In the data rows, 128 means zero.
Here are some points:
[136 118 233  84 111 111 204 118  95 141 110 111 124 133 197 167 132 123 112  95 117 162 133 139  94 202 171 104  79 186 172 135]
[133 114 106 127 169 148 155 138 118 145 139 169 142 113 115 107 161 147 114 168 139 117 171 151 158 113 155 120 154 109 127 123]
[148  90 118 148  97 172 176 132 115 134 155 157 104  94 102 137 117 115 137 141 148 194 171 131 100 148  93 111 138 121 100 126]
[151 126 176 118 123 136 122 115 129 129 134 135 136 113 133 130 126 119 105 121 132 119 128 130 118 120 132  90 110 126 138 101]
[127 129 129 149 165 137 148 140 178 140 173 126 204 205 150 157 187 152 152 131 168 161 143 160 127 147 206 121 105 132 124 146]
[116  94 156  95 103 147 154 116 113 188 158 186 173 109 110 126  99 196 101 122 200 162 184 113  97  93 111 100 141 103 133 152]
[ 94 148 172  94 133 110 152 107 129 135 144 125 137 150 169 121 129 178 151 116 127 145 108 111 129 178 135 125  99 176 177 173]
[156 133  91 135 178 149 157 174 165 122 123 119 136 163 111 167 169 122 145 175 145 116 143 164 140 133 119 165 170 111 152 110]
[163 123 106 147 113 171 154 165  94  87 107 114 135 127  90 146 157  86 104 160 106 114 129 185 122 108 134 133 112 104 123 111]
[162 119 143 127 129 156 158 159 107 112 121 125 153 132 105 150 118 110 119 127 124 131 140 145 107 138 154 106 116 136 153 109]
[129 154 133  97 100 116 114 127 122  99 110  89 121 115 113  99 132 111 110 114 111 129  95  89 124 107 126 125 120 128 139 120]
[107  99 122 140 176 118 141 104 129 218 228 115 122  88 131 109 129 178 194 103 181 151 192 112 108 119 138 148 114 106 103 139]
[171 152 170 107 109 132 167 128 141 112 101  95 141 121 133 125 134  89  97 115 104 102 112 135 116 178 112  85 109 126 147  80]
[144 122 112 185 170 138  94 148 127 127 139 157 141 129 107 152 156 115 123 154  99 125 142 153 122 109 156 162 162 107 146  97]
[127  98 154  93 132 106 174 152 110 162 147 159 118 152 156 190 110 157  98 110 130 179 169 147  91 195 133 113  96 144 131 132]
[152 126 133  99 144 130 121 130 133  92 118 150 176 118 123 140 144 129 114 129 137 124 112 170 113 121 123  86 143 121 148 128]
[160 135 187  99 127  92 129 137 116 146 128 139 152 109 136 140 125 126 103 111 143 133 108 137 111 133 137  90 110 136 135 122]
[117 145 170 126 104 119 165 159 134 139 145 164 139 129 149 160 142 124 120 101 119 130 128 142 153 161 154 115  97 164 164 125]
[105 107 122 156 141 104 133 136 121 117 134 120 127 113 111 124 123 145 145 124 143 146 134 106 118 120 147 122 119 118 130 155]
[113 188 160 106 179 114  94 110 208 108 111 122 123 160 185 135 179 148 112 129  86 112  98 173 205 170 163  87 125 198 175 181]
[107 104 137 141 117 112 146 114 136 102 139 150 114 114 113 115 129 151 147 130 142 126 143 144 108 150 116 119 109 125 150 155]
[129 134 119 123 105 101 122 115 118 101  90 116 108  99  93 112  94 102 109 128  91 112  92 108 114 121 127 111  91 112 137 112]
[127 153 121 137 121 132 122 135 139 109 110 123 125 138 121 144 128 127 138 143 114 107 127 120 138  94  99 128 147 108 137 114]
[161  87 125 171  96 155 164 150 103 107 115 134 150 115 104 157 132 116 112 151 156 168 190 197  98 120 140 123 119  98 116 115]
[135 122 120 107 127 162 147 136  99 135 107 111 112 135 101 110 105 104 129 118 107 130 120 144 136 128 125 127 135 111 128 113]
[ 97 125 143 117 121 114 148 131 121 139 133 144 125 127 135 115  95 133 134 105 127 137 131 129 137 142 144 136 106 123 129 117]
[ 71 113 101 111  89 103 106 103  97 147 148 129  98 109 106 105 114 142 135 118 110 127 114  82  98 102 112 136 141 110 100 160]
[135 107  74 141 148 150 117 127  99 111 130 143 138 145  98 145 106 150 150 156 152 154 118 131 122 102 131 147 151  93 109 140]
[121 125 145 133 165 134 148 127 104 111 148 141 131 136 154 117 137 110 109 145 132 134 160 142 146 146 150  98 149 132 151 144]
[ 87 125 137 111 123 113 103  97 126 128 153 101  98 102 152  90 111 116 126  95 114 118 124 104 120  98  86  80 112 131 107 120]
[130 109 143 129 101 134 128 135 115 130 135 141 130 135 107 132 114 129 124 116 134 134 125 132 118 131 120 133 126 137 141 130]
[102 147 105 104 108 114  95 113 126 115 121  90 118 140 135 115 121 129 124 128 115 131 106 104 128 102  90 127 116 112 124 128]
[131 123 129 116 121 118 122 132 126 119 121 132 117 120 134 124 127 125 117 123 101 125 115 122 112 128 136 130  93 131 112 127]
[103 133 139 128  90 128 103 102 115 157 122 135 100 113 115  90 129 140 152 101 136 124 104 114 119 184 131 131 103 176 139 173]
[126 169 218  93  86 105 141 128 124 113 130 116 136 141 136 139 140 133  94 104  93 123 108 141 103 141 139 106  80 140 140 148]
[126 118 126 167 111 122 129 135 109 125 126 163  73 153 126 130 116 127 129 117 102 131 111 122 108 134 166 171 151 121 127 128]
[107  32 142 118  90 133 138 100  89 130 129 126  95  91 103 110  93 129 113 106 131 134 127  97 103 126 116 101  90  93  93 111]
[ 90 147  87 124  91  99  97  92 115 121 106 115 106 101 116  88  95 139 133 125  95 100  93  93 136  98 113 126 120 126 129 114]
[153 150 119 131 150 138 114 101 111 113 104 134 139 126 116 130 135 109 107 141 130 111 112 138 115 128 102 118 128 131 128 130]
[143  44  88 130 140 150 157 142  76 137 148 155 141 104 101 113 101 144 152 155 149 151 142 111 103 110 129 147 149  90 104  99]
[136 122 106 149  83 110 120 123 121 144 128 106 130 147 107 137 132 114 130 129 116 101 100 107 132 109 106 120 169 130 117 108]
[131  96 105 117  92 131 112 121 101 105 149 102 127 100 100 133 103 108 122 111 126 118 117 102 115 100 105 125 121  99 102  95]
[122 142 187  85 132 113 200 133 138 159 134 130 122 153 184 178 128 152 113  91 114 110 129 125 109 202  85 102  99 201 193 144]
[141 131 140 144  93 147 144  98 109 125 107 102 155 146 133 145 155 102 111 117 131 133 152 136 114 129 129  87 127 142 138  94]
[146 129 104 121 118 153 141 132 110 119 103  96 147 152 100 153 136  95 135 135 107 114 130 137 134 114 137 155 133 109 146 131]
[110 111 126 115  99 117 118 118 119 121 119 119  99 125 131 115 117 124 127 119 115 125 125 115 123 114 115 129 119 125 127 127]
[129 144 117 140 152 142 114 132 150 141 143 131 142 136 132 117 139 139 137 142 147 120 117 137 114 108 130 133 148 134 143 133]
[105 124 131 132 104  99 102 106 122 112 110 101 104 108 143 102 102 123 134 110 123 104 113 103 109 108  81 102 114 109 100 120]
[111 128 119 125 108  93 133 120 115 140 138 144 111 120 150  86 120 143 147 105  95 135 136 107 108 158 134 150 115 141 120 142]
[121 158 122 126 138  98 106 120 127 124 107 112 109 124 132 114 125 129 129 126 120  98 118 124 127  90 129 110 132 126 127 118]
[142  99 120 145 114  95 147 112 100 148  90 133 127  96 109 121 143 136 140 146 140 164 139 143 122 140 131 148 139 104 118 129]
[129 128 127 108 131 137 104 110 119 120 170 124 125 113 122 134 132 135  99 153 160 113 153 104 148 112 114 134 108 129 109 105]
[152 121 164 104 169 172 176 192 161 112 135 157 193 195 169 152 104 122 114  96 110 174 168 188 143 184 104 107 141 131 144 142]
[118  97 122 102 122 120 129 128  92 130 123 131 124 134 106 109 122 134 130 131 132 135 129 118  96 131 119 136 132 110 119 122]
[152 144 107 131 135 135 122 124 140 103  93 132 133 139 128 141 138 124 130 137 138 123 132 138 131  97 138 131 140 123 132 111]
[120 106 102 126 106 140 116 118 105 120 137 135 132 102  92 112 118 127 129 136 131 111 106 130 115 110 100 140 103 100  97 112]
[ 95 103 119  99  76 111 109 105 110 116 141 118  86 124 127 112  95 136 141 117 146 112 127  98 109 100  97 105 109  95 100 113]
[136 188  99 117 133 135 116 115 121  94 103 108 129 136 125 122 134 104 131 129 106 111 101 123 128 105 137 136 134 136 140 140]
[142  96 142 155  96 149 121 114 103 140 170 109 162 119 104 121 116 125 124  96 161 163 169 118 103 144 120  88 108  92 112 116]
[121 124 109 143 106 102 115 102 136 109 112 119 149 146 108 109 127 101 136 125 109  93 115 133 116 115 100 144 130 115 138 139]
[130 122 109 143 135 144 123 134 103 123 115 137 135 115 113 121 130 128 133 134 121 147 133 136 124 124 141 149 136 106 115 139]
[108  86 140 158 111 133 117 131  86 199 187 138 101 126 124 125  98 190 135 101 167 207 193  97  95 166 111 128 137 118 130 161]
[123 174 141 105 113 107 124 123 215 110  99 134 109 120 127 109 185 132 139 113 104 111 112 133 205 136 130 120 114 158 224 170]
[145 115 132 121 126 124 152 118 120 120 118 122 129  97 101 127 117 107 111  92 150 141 140  89  95 120  95 119 120 112  97  94]
Here are 12 more points, each followed by its number:
[132 136 132 112 106 119 140 109 144 130 137  98 138 124 147 114 122 124 119 116 125 126 118 154 118 134 108 116 131  89 127 104] 0
[122 116 125 115 141 134 104 123 125 142 127 101 108  95 121 108 110 136 117 129 127 109 115 133 112 110 128 118 133 111 124  98] 1
[130 120  85 147 134 140 124 121 110 110 167 127 181 153  89 119 152 111 104 176 117 139 109 143 153  97 116 196 190  98 112 124] 2
[141  94 133 147 161 149 142 132 125 144 150 119 118 101 105 104 149 144 115 144 148 150 136 152 111 147 109 125 156 125 127 141] 3
[110 137 161  98  96 111 116 120 121 138 103  95 115 123 147 120 125 117  98  95 122 121 145 111 127 135 112 110 112 126 144 147] 4
[151 152 106 118 129 137 125 131 137 100 104 112 128 137  97 118 144 106  99 132 106 100 107 131 138 109 118 137 134 123 119  97] 5
[150 129 120 107 136 134 151 156 141 123 106 147 122 127 103 162 123 115 111 127 149 136 127 164 153 146 146 117 146 123 148 112] 6
[ 90 129 148 109 125 110 126 106 124 135 142 130 128 117 154 118 110 152 156 103 123 153 117  92 143 156 155 126 111 150 107 162] 7
[136 124 129 126 133 127 120  99 104 126 122 111 131 130 123 117 137 119 121 118 132 128 134 139 103 102 133 112 106  97 132  96] 8
[137 135 153 120 128 134 128 122 182 133 102 119 106 133 161 147 149 115 139 107 120 145 116 146 161 120 132  88 139 159  87 116] 9
[146 101 178  94 164 170 167 153 110 138 116 107 135 163 150 163 137 119 105 118 176 164 170 166 100 167 124 109 117 164 172 108] 10
[114  85 154 141 113 139 143 107 106 144 149  99 106  94 145 119  95 147 144 120 150 142 151 131 109 135 135 110 116 108 102 102] 11
Which of these numbered points is nearest to each point below, ignoring the 3 directions in which the first points spread most? Its number follows each.
[133 132 160 107 193 121 219 205 178 128  87 218 146 161 200 198 190 115 117 115 137 124  98 147 106 216 178 105 120 140 217 130] > 6
[153 140 139  99 140 136 119 106 123  98 105  86 124 123 116 114 127 113 102 113 112  99 112 139 121 111 121  85 113 100 122  95] > 8
[156  57  73 216 126 152 114 107 111 197 116 192 148  96 104 130 110 123 127 163 214 209 173 139  95 104 115 171 199  95  89  92] > 9
[129 174 142 112 167 140 112 127 162 124 121 128 143 144 145 150 154 119 106 145 108 103 108 143 155 127 164  90 157 153 150 132] > 1
[176  79 124 101 160 226 224 198 107 154 103 174 190 148 105 134 161  91 107 149 211 157 193 147  91 107 118 112 117 113 124  99] > 10
[123 150 171  97 128 110 136 113 101  99 106 117 102 112 201  90 125 114 117 104 127 122  93 128  89 202 117 100  89 180 148 106] > 10
[ 94 122 148 136 163 110 103  90 113 192 123 156 154 122 175 137 118 176 198 126 178 150 122 110 129 146 144 133 125 158  99 173] > 7
[130 145 114 177 229 133 115 100 176 127 147 145 147 202 111 127 144 165 116 211 121 109 132 150 196  97 100 181 221 153 119 146] > 2
[145 130  93 144 103 139 121 141 134 143 128 147 138 108 103 141 114 116 142 148 133 106 145 135 146 103 139 152 147 114 127 133] > 6
[139 151 190  95 120 119 134 100 138 110  92 100 118 125 145 104 126 123 100 104 113  98 114 146 106 139 121  83  95 143 131  86] > 8
[124  95 145 142 115 111 166  89 101 178 183 140 165 107 155 138 110 174 134 138 139 146 176 125 103 154 103 129 130 119 102 122] > 0
[137 165 119 118  95 114 110 121 128  99  81  90 119 114 121 107 145 104 114 113 105 104  93 101 150 116 124 121 102 109 152 128] > 4
[ 91 117  76 159 103 109 100 109 108 118 125 133 127  94 123 118  99 162 166 108 130 141 109  96 111 109 115 153 159 134 100 178] > 7
[160 185  91 144 157 146 110 172 147  97  95 101 130 128  99 106 166  87 100 162  86  82  95 159 155 111 123 138 128 132 174 151] > 3
[125 125 112 168 147 197 153 180 153 163 167 187 177 203 128 189 183 167 143 194 138 181 161 172 160 133 145 211 187 142 113 184] > 2
[145 140  53 192 217 150 100 197 191 140 136 106 192 200 109 148 139 121 113 192 121 138 118 203 184 101 121 179 199  99 133 115] > 2
[131 102 141 110 116 100 111  81 115 148 134  95 115  93 111 118  97 117 117  98 162 144 166 123 110 119  96  81 103 120  93 100] > 8
[142  66 144 186 152 109 179 108 111 202 169 105 132 106 114 141 102 115 172 125 110 158 182 109 104 138 104  83 115 101  94 111] > 11
[162  97 139 173 119 218 220 112  81 142 132 123  88 136 109 153 121 116 120 130 146 106 203 195 107 207 190 130 111  99 152 123] > 11
[143  97 120 162 121 171 163 126  99  99 129 124 130  96 109 133 126 103 115 135 161 146 107 165  99 117 118 115 141 113 112 117] > 11
[127 107 179 128 112 121 196 165 130 204 140 137 115 142 197 185 139 195 119 136 169 204 189 137 122 197 213  98 105 144 118 119] > 11
[ 68 149 125 130 117 102 107 123 142 167 166 130 107 112 152 107  93 165 174 131 108 104  96  89 165 154 149 166 119 175 108 176] > 7
[131 144 128 107 100 125 133 150 141 101 109 109 112 171 115 147 141 119 103 113  92 120 114 149 125 137 102 138  84 164 137 102] > 5
[135 135 110 111 119 111  93 120 150 130 123 165  98 133 101 105 101 105 153 141 127 121 105 129 123  92 127 132 145 102 132  95] > 6
[122 138 155 134 176 113 140 119 147 170 116 206 185 149 197 159 135 120 140 138 156 186 153 134 159 170 196 116 118 194 153 167] > 7
[ 93 108  75 145 142 109  99 116 102 168 188 175 105 119 100 116 104 177 119 141 163 103 119  95 124  96 104 184 177 109  88 173] > 2
[123 128 145  99 171 149 173 116 145 152 126 145 188 139 176 155 124 158 151 158 145 144 145 157 170 147 208 148  96 177 165 180] > 7
[153 139 153 144 121 147 136 124 141 128 127 146 123 100 138 153 110 106 126 140 145 123 115 146 122 139 131 131 109 133 142 104] > 11
[127 130 129 151  94 101 143 139 137 152 121  97 158 126 144 114 141 128 132 118 125 114 125 146 109 147 140 127 123 131 129 134] > 0
[138 130 109 220 249 164 143 165 223 185 118 168 186 197 131 240 191 220 224 231 208 204 211 131 141 136 213 203 230 110 122 207] > 7
[176 145 113 159 140 161 151 132 129 122 109  90 180 137 104 151 167  97  97 141 120 123 148 169 131 111 168 113 139 117 140  95] > 8
[ 83 164 137 121  98  95 120 127 132 103 130 133 103 126 177 134 114 181 168 138 119 120 100 112 184 139 119 127 111 200 153 200] > 7
[102 129 130  97 164 121 119 147 114 142 149 148 112 162 149 126 131 153 161 129 133 142 132 125 144 153 167 164 131 164 157 161] > 7
[159  36  77 225 130 153 124 117 103 134 171 159 121 100  94 113 103 122 169 140 191 117 216 101  97  99 113 201 144  95 100  87] > 11
[102 167  68 139 141 104  99 114 133 126 140 145 128 145 116 143 150 144 141 142  98 107 101 119 138 117 151 146 130 143 109 147] > 7
[127 123 135 104 102 119 149 100 112 117 120 120 109 121 124 106  95 113 100  98 100 112 130 113 106 130  88 120  98 143 103 123] > 5
[ 92 173 143 121 138 100 126 125 162 117 120 151 132 180 164 144 170 168 146 130 102 112  95 106 172 158 167 147 122 176 176 192] > 7
[132 113 123 130 155 149 123 135 113 132 147 146 125  99 112 108 123 132 143 142 134  99 142 126 105 117 111 127 155  99 105 115] > 1
[108 146 107 142 172 120 108  94 153 136 145  90 152 113 121 123 122 164 165 119 116 103 128 109 166 106 158 160 173 143 136 146] > 7
[148 128 104 194 104 113 110 101 150 123 129 125 120 124  98  96 151 128 125 149 119 100 137 158 120  94 126 154 202 107 108  97] > 3
[139 145 103 160 165 127 106 161 149 122 124 165 165 167 121 146 159 140 141 167 139 118 110 149 150 124 155 150 158 136 131 168] > 7
[174 131 122 131 145 115 131 132 143 110  98 141 127 137  93 114 138 105  97 141 107 115 105 144 137 104 127 126 145  95 117  88] > 5
[132 128 156 110 152 143 168 140 138 129 106 146  91 144 169 127 180 132 116 107 119 155 135 144 127 180 154 116 117 126 178 160] > 3
[ 34 148 137 111 135 104 106  93 159 154 167 158 117 118 151 107 109 158 155 127 161 122 105 100 157 149 148 147 120 146 131 152] > 7
[122 164 110 160 147 119 100 135 173 124 128 152 112 186 121 151 146 125 182 138  86 115  93 148 167 111 133 173 126 178 129 171] > 7
[136 145 127 112 174 111 163 189 179 160 131 170 189 124 158 143 184 145 138 153 126 163 138 122 192 168 210 141 186 166 177 135] > 7
[159 136 159 118 115 118 162 135 121 117 104  99 106 102 151 186 101 105 106 106 116 131 111 130 111 147 120 102 101 153 162 109] > 6
[146 151 159 106 114 139 157 179 170 120 103 131 126 151 125 159  99 115  91  96 130 102 121 177 137 146 119 106  93 161 161 112] > 6
[132 145 108 119 135 106 114 142 139 100  98  88  77 122 110 107 142 103 105 130  93  93  97 108 146 106 104 140 105 119 118 104] > 5
[152 137 130 119 126 136 148 130 122 132 147  94 167 117 123 135 108 116 106 119 109 117 164 144 119  89 139 101 130  87 108 111] > 0
[101  78 108 195 126 120 124 105 107 171 200 130 112 111 117 131 125 142 204 117 204 129 187 107 102 115 101 144 212 118 114 170] > 3
[140 106 124 152 155 150 144 134 109 150 160 154 139  84 118 139 115 122 122 136 156 143 152 145 113 129 146 139 116 103 130 112] > 1
[121 138 166 106  98 105 132 115 118 115  93 124 106 148 147 141 119 129 119 112 107 116 111 124 122 161 135 113  87 150 158 161] > 4
[102 135 120 133 151 100 121 124 126 158 118 114 115 130 161 128 161 149 170 123 138 143 117 105 156 133 127 139 132 166 136 180] > 7
[139 156 108 112 156 122 118 160 179  95 135 145 131 194 121 156 185 107 139 118 108 133  94 129 142 127 116 196 155 123 146 143] > 2
[ 79  97 124 114 116 106 113  93  97 164 178 158 111 126 170  99  92 173 179 123 169 178 163  93  90 117 137 116 107 112 120 176] > 7
[122 138 107 188 223 157 125 135 198 147 140 178 196 170 125 139 199 179 182 200 166 158 143 157 187 122 149 172 184 113  91 192] > 7
[112 115 114 180 154 132  94 160 139 158 186 156 194 190 136 112 150 181 118 158 159 143 162 123 157 104 157 168 176 113 119 171] > 2
[113 112 151 113 137 127 118 124 127 134 131 125 124 113 133 108 127 124 128 118 132 123 124 134 125 123 135 104 116 130 122 116] > 1
Here are 12 other points, each followed by its number:
[167 160 148 100 122 129 158 138 107  92  94 117 116 149 116 154 157 100  93  85 107 103 107 145  97 125 123 105  93 130 166 105] 0
[133 102 126 140 132 139 135 139 128 134 104 137 132 137 141 111 118 129 129 109 139 108 133 129 115 142 126 139 139 128 142 137] 1
[147 126 132 122 117 134 141 133 137  98 100 124 103 129 100 111 109 116 110 120 124 124 118 141 117  98 148 116  99 110 133  91] 2
[128 119 164 105 123 131 129 125 110 109 100 124 116 123 114 121 107 126 123 103 126 134 120 122 118 134 123 107 101 124 109 132] 3
[100 135 138 100  96 115 125 130 118 131 107 113 124 118 126  93 131 129 134 103 123 125 116  90 112 132  94 134 101 130 121 126] 4
[ 77 108 119 139 158 107 106 102 126 145 138 146 120 127 138 123 108 139 139 141 142 147 141 111 106 106  95 133 145 145 107 134] 5
[180 121 116 164 178 180 178 178 146 114 125 149 192 129 102 184 186 109 110 182 173 112 152 182 133 147  92 180 138 112 182 115] 6
[126 135 162  96 128 109 154 123 116 133 130 100 107 109 194 141  91 131 124 107 116 106 145 135 114 195 106 109 105 198 175 129] 7
[148 148 156 136 139 188 168 200 196 165 149 128 226 138 133 210 207 182 150 142 192 139 163 174 163 200 224 144 153 197 204 170] 8
[146  94  17 127 114 123 114 107 121 124 116 118 119 122  98 112 121 104 132 120 125 130 114 129 124 106 109 130 116 107  96 115] 9
[115 139 145  97 121 103 126 127  96 127 118 128 111 142 158  94 121 127 124  89 111 123  96  86 136 152 121 113  99 173 115 150] 10
[157 126 142 166 121 172 166 193 127 154 114 144 200 143 154 144 118 104 108 126 142 134 149 126 135 154 151 117 146 119 138 109] 11
Which of these numbered points is nearest to each point below, ignoring the 3 directions in which the first points spread most? Its number follows each.
[164 139 117 152 150 183 137 194 176 111 111 105 182 161 113 189 180 102 113 165 115 127  95 141 169 141 176 124 175 149 186 109] > 11
[131 124 140 140 159 149 158 142 139 163 117 162 114 131 161 129 128 158 123 116 151 117 170 121 113 147 180 126 126 121 172 133] > 1
[123 111 164 143 115 196 184 180 142 192 207 177 153 154 188 205 128 187 155 131 184 205 191 127 121 198 141 130 119 199 207 216] > 8
[198 117 118 161 151 169 161 170 154 121 115 183 158 169  98 161 171 102  93 169 120 149 161 168  96 123 178 142 162 101 166 100] > 2
[160 142 128 145 100 149 143 130 143 106 122 124 106 132 113 144 158 107 116 147 123 127 133 153 116 108 123 119 125  84 136  99] > 2
[160 139  53 131  95  94 101 134 122  82 103 118 136 141  93 125 113  95 100 136  98 107  99 133 131 101 106 127 121 107 131 105] > 9
[164  82 125 132 141 172 145 127 111 184 177 183 146  92 103 133 104  99  98 121 181 116 178 151 101 122 145 160 170  95 109 105] > 1
[120 135 150 144 152 124 138 131 145 150 141 125 147 121 139 126 103 139 111 113 112 101 152 129 136 137 151 128 128 136 132 136] > 1
[127  81 116 127  92 135 153 126  92 206 194 163 132 128 117 160 137 112 112 123 184 212 207 137 109 108  84 110 120 123 109 135] > 9
[141 103 125 170 114 146 109 193 129 115 163 104 158 116 127 206 113 140 184 134 179 188 140 155 123 149 169 148 123 116 121 170] > 8
[ 61 108 108 167 214 113 100 116 174 197 197 161 113 125 185 117 124 181 183 162 202 193 199 120 148 118 146 166 209 166 125 192] > 5
[148 111  74 120 120 127 128 138 109 139 121 140 126 130  98 132 123 117 130 141 124 135 124 128 128 109 127 132 123 104 139 117] > 9
[157 133  98 183 161 129 122 105 146 119  92 148 149 120  97 111 134 123 143 170 116 105 127 199 119 105 162 184 129  99 136 121] > 1
[111 139 116 147 174 108 129 127 157 164 189 135 147 124 172 144 138 172 220 175 112 171 140 117 127 111 137 151 169 140 143 139] > 5
[199 114 160 113  97 148 129 133 130 121 114 142 140 122 108 134 136 102  91 133 127 139 144 152  99 135 142  90 116  96 137  86] > 2
[ 83 115 116 143 146 100  90  95 119 204 159 133  81 133 125 113 105 192 204 126 151 138 164  99 110 102 122 119 145 101  91 210] > 5
[128  95 103 137 147 141 110 135 124 200 201 240 148 126 123 126 124 207 228 142 157 213 171 126 118 106 127 134 219  99 105 135] > 5
[125 117 131 157 178 195 205 202 212 149 190 204 160 193 214 224 122 211 174 221 146 217 209 155 125 222 180 164 124 224 169 154] > 5
[168 155  71 194 160 120 108 138 200 101  97 139 112 195 106 180 192 102 131 203 132 109 110 128 179  91  86 181 204 110 140 119] > 5
[123 140 131  96 134 114 100  95 123  91 105 127 113 111  99 112 126 121 122 108 107  97 127 134 130 117 116 105 119  94 101 114] > 3
[129 108 129 145 144 131 126 120 119 124 156 159 144  93 112 112 134 146 121 115 145 148 133 159 104 104 162  97 113 135 126  90] > 2
[ 59 153 145 111 129  95  93  95 153 168 155 106 117 144 155 102 125 123 164 128 109  95 119  91 167 136 127 145 122 165 150 160] > 5
[ 85  75 124 114 153 125 115 116  94 204 213 127  93 104 157 128 118 197 171 112 175 212 166  99 107 159 113 136 161 109  97 134] > 5
[ 87 116 133 111 156 115 121 118 129 153 158 141 117 114 147  97 145 151 148 144 127 148 156 110 148 144 128 129 139 138 126 136] > 5
[109 147 146 101 133 114 132 142 130 133  90 118 134 139 134 105 114 130 128 123 127 134 103 107 134 136  98 131  89 138 129 141] > 4
[144 133 154 142 140 136 193 127 161 157 132 145 185 115 182 177 189 150 127 118 132 141 157 157 149 172 105 106 134 193 190 147] > 6
[123 154 134 105 188 178 117 101 180 122 113 184 186 124 125 187 120 118 181 178 144 135 103 121 162 116 109 124 189 107 146 108] > 5
[129 130 136 101 126 170 174 160 134 152 161 120 178 142 160 124 177 126 147 150 140 177 131 129 142 171 166 152 105 121 182 135] > 4
[109 140 162  97 117  99  90 100 121 114 113 123 104  91 157  91  99  95 127  83 108 103 113 100 108 129 115  92 100 135  96 104] > 3
[ 84 117 131 125 128  92  98 100 111 158 172 129 111 111 146  93 104 160 164 112  94 114 130 102 109 125  95 133 105 153 110 118] > 5
[ 92 144  92 126 116 105  93  93 171 114 144 131  97 137 132 110 112 146 218 167 102 102 106  87 198  92 106 213 117 149 134 164] > 5
[175 128 112 169 131 179 176 162 157 116 101 114 120 167 102 191 186 108 104 169 142 136 159 175 155 123 100 119 142  98 182 102] > 6
[221 150 141 128 157 193 130 230 138 104  95 111 154 190 106 201 226  91  95 180 107 116 111 222 122 145 166  97 133 118 158  87] > 0
[123 129 127 110 143 126 114 145  93 126 107 110 102 118 125  99 140 111 131 132 109 126 117 115 120 110 160 144 131 125 108 144] > 10
[126 177 110 116 107 111 100 131 154 100  91  92 142 157 104 120 171 103 129  97  99  82  99 113 153 112 162 146  96 121 162 112] > 4
[135 128  98 145 124 114  96  94 127 126 149 151 155 118 107 148 122 117 119 157 140 127 142 121 133  97 120 133 148 106 118 118] > 5
[116 140 123 120 117 118 120 121 129 124 116 124 119  96 121 112 129 129 131 127 122 126 119 109 128 123 114 134 124 119 122 129] > 4
[ 89 131 130 133 145 107 111 106 144 132 143 133 123 132 128 128 117 130 127 119 120 128 137 118 143 137 131 125 135 125 123 126] > 5
[155 139 127 129 116 154 125  97 160 114  91 103 138 163  97 101 144 102 114 121 132  98 113 139 116 110 136 126 133  96 118  80] > 2
[140 128 102 143 135 122 117 157 150 131 145 151 141 149 111 153  88 131 142 150 120 105 138 145 124 120 140 151 116 127 125 159] > 1
[ 30 109 130 118 104 103 112  96  94 144 146 122  89  99 145  96  83 143 144 114 139 126 137  94 114 127 108 136 116 148 106 166] > 5
[123 129 133 109  92 122 108 128 119 112 124  92 121 119 129 101 121 132 114 131 128 123 123  96 124 126 114 127 115 125 124 114] > 4
[138 117 162 116 139 105 142 112 115 135 142 112 130 122 118 146  98 125 127 106 102 111 124 138 111 146 121  93 116 113 106 117] > 3
[135 175 140 106 135 105  87 110 125  96  99 103  95 136 119 124 120 109 108 113 106 103 106 117 147 111 103 105 116 122 150 120] > 3
[158 125 130 107 165 167 149 183 159 120 126 147 183 135 125 167 171 100 130 151 167 157 124 164 127 173 153 132 127 121 180 113] > 4
[ 70  94 163  93 123  94 111  92 107 137 119 129 114 107 126 109  93 127 114 100 131 133 126  99 102 124 114  89 113 129  95 119] > 3
[ 77 123 132 145 130 114 129 106 138 144 134 143 117 144 139 132 119 132 142 113 131 147 138 103 140 142  93 139 109 144 146 147] > 5
[128 131 135 117 102 114 111  85 117 113 113  98 121  97 124 116 107 117 127 104 113 100 103 108 115  97 103 101 116 102 107 117] > 3
[111 137 137 113 139  94 125 123 149 148 136 165 147 139 220  93  96 229 136 127 148 152 165 109 151  97 112 122 157 128 128 172] > 5
[215 138  83 158 155 150 148 169 125 100  94 140 170 160  94 163 121 104 101 163 119 108 151 148 116 105 153 154 126  99 144  89] > 2
[116 119 123 124 112 125 133 135 110  99 140 141 117 113 138 117 125 101 115  96 115 144 102 112 141 115 124 156 128 135 112 139] > 10
[138 138 166 116 130 142 141 118 116 125 126 133 132 143 132 136 100 111 117 103 100 139 125 136 139 139 148 126 119 134 146 144] > 3
[167 113 146 116 127 166 139 171 131 115 137 120 172 117 124 143 101 104  99 116 126 124 164 172 114 134 165  93 138 116 145  91] > 2
[131 116 149 108 105 130 126 121  92 106 101  82  89 106 133 122 111 140 110  95 156 118 123 106 106 152 117 107 115 121 114 129] > 3
[125 126 137 190 168 146 134 115 161 207 159 199 189 157 129 180 171 180 142 176 163 150 181 153 126 116 195 167 125 154 173 155] > 5
[ 96  89 137 100  99  98 106  98  99  91 133  84  91  95 132  94  85 140 109  94 126 132 120  82  88 115  94 113 102 130  95 130] > 3
[166 115 122 155 161 143 159 139 106  98 124 168 152 121 107 154 163 120  94 120 145 122 155 159 111 121 127 117 139 110 158 102] > 0
[141 107 132 133 169 160 158  99 116 130 139 123 134 110 129 128  93 126 105 125 137 122 166 147 105 155 106 105 106 132 124 101] > 7
[ 75 142 146  99 105 102  97 114 137 167 145 143 117 141 188 109 116 158 199 119 110 119 116  93 184 107 105 123 127 194 104 172] > 5
